In the data rows, the value 128 means zero.
Here are some points:
[140 146 122  93 126 130 105 135  70 163 111 195]
[ 70  48 125 229 148 150 111 149  97 135 173  99]
[168 141 190  96 115 153  88  70 178 103 113 122]
[148 110 120 208 122 130 102 139 104 117 102 135]
[139 124 140 104 104  91 110 115 203 108  82 216]
[133 101 109  62  89 130  92 102 225 255 121  83]
[133  89 134 146 121 162 113 138  92 142  76 190]
[170  51 103 108 147 125 101 136  86 237 171 101]
[170 158 104 130 135  52 108 171 110 190  99 110]
[ 80 118  77 119 113 111 239 136  68 108 255  91]
Here are 16 more points, each followed by its number:
[157 143 255  64  40 158 126  26 153 153 122 128] 0
[147 126 131 172 142 116 108 143 118  89 127 117] 1
[165 120 108  63 145 132 127 154 135  87 165 133] 2
[161  80 157  92 132 134 126  84 141 205 110 114] 3
[ 88 140  80 129 138 113 255 137  93 149 124  88] 4
[130 118 146  95 132 135 255 137 124  75  59  98] 5
[124 149  91 119 131 194 216 136  85 119  82  90] 6
[ 79 150  88 112 140 211 178 148 106  97  99 128] 7
[120 114 113 113 146 166 125 141 159 122 109 106] 8
[144 128 103 205 137 123 140 149 100  73 103 129] 9
[ 77 143  93 161 141 133  94 152 134  84 222 102] 10
[150 144 104 158 144 121 148 137  87 157  98  89] 11
[ 93 155 154 133 144 111  99 141 113 134 147 111] 12
[131 119 103 129 131 154 177 140  67  56 201 128] 13
[141 126  93 171 126 140 121  84 111  91 215 118] 14
[144 142 122  94 163 238 106  88 109 109  96 123] 15
Which three of these numbered points are nearest to each point below, looking only along the 4 directions in which the first points spread most? Their numbers follow each, nearest first.
[148 143 106 158 126 131 140 100 111 145 135  94] > 12 8 11
[ 88 133 122 147 138 140 109 146 140  76 185 111] > 14 10 7
[119  98  56 105 130 104  91 123  81  65  82 255] > 9 1 7
[ 51  88 138 113 206  96 111 188 139  98 164 144] > 12 7 14
[150 124 255  70  23 122 108  39 227 167 132  98] > 0 3 8
[113 114 231 100  35 104  91  55 255 124  80  75] > 0 15 8
[105 213 228 125 116 176  80 110  99 122  73  88] > 15 8 1
[137 126 136 199 131 109 134 149 125 105  96  90] > 1 9 12
[140 130 112 130 137  74 192 142  69 221  98  90] > 11 4 12
[ 66 117  82 192 114 145 154 136 120  74 214 121] > 10 14 13
[ 42 147 104 131 163 143 113 162 133 106 169 123] > 14 10 7
[136 114 102 157 141 123  91 132  96 105  93 248] > 9 1 15
[103  68 114 113 160 159 121 124 195 107 144 126] > 8 15 12
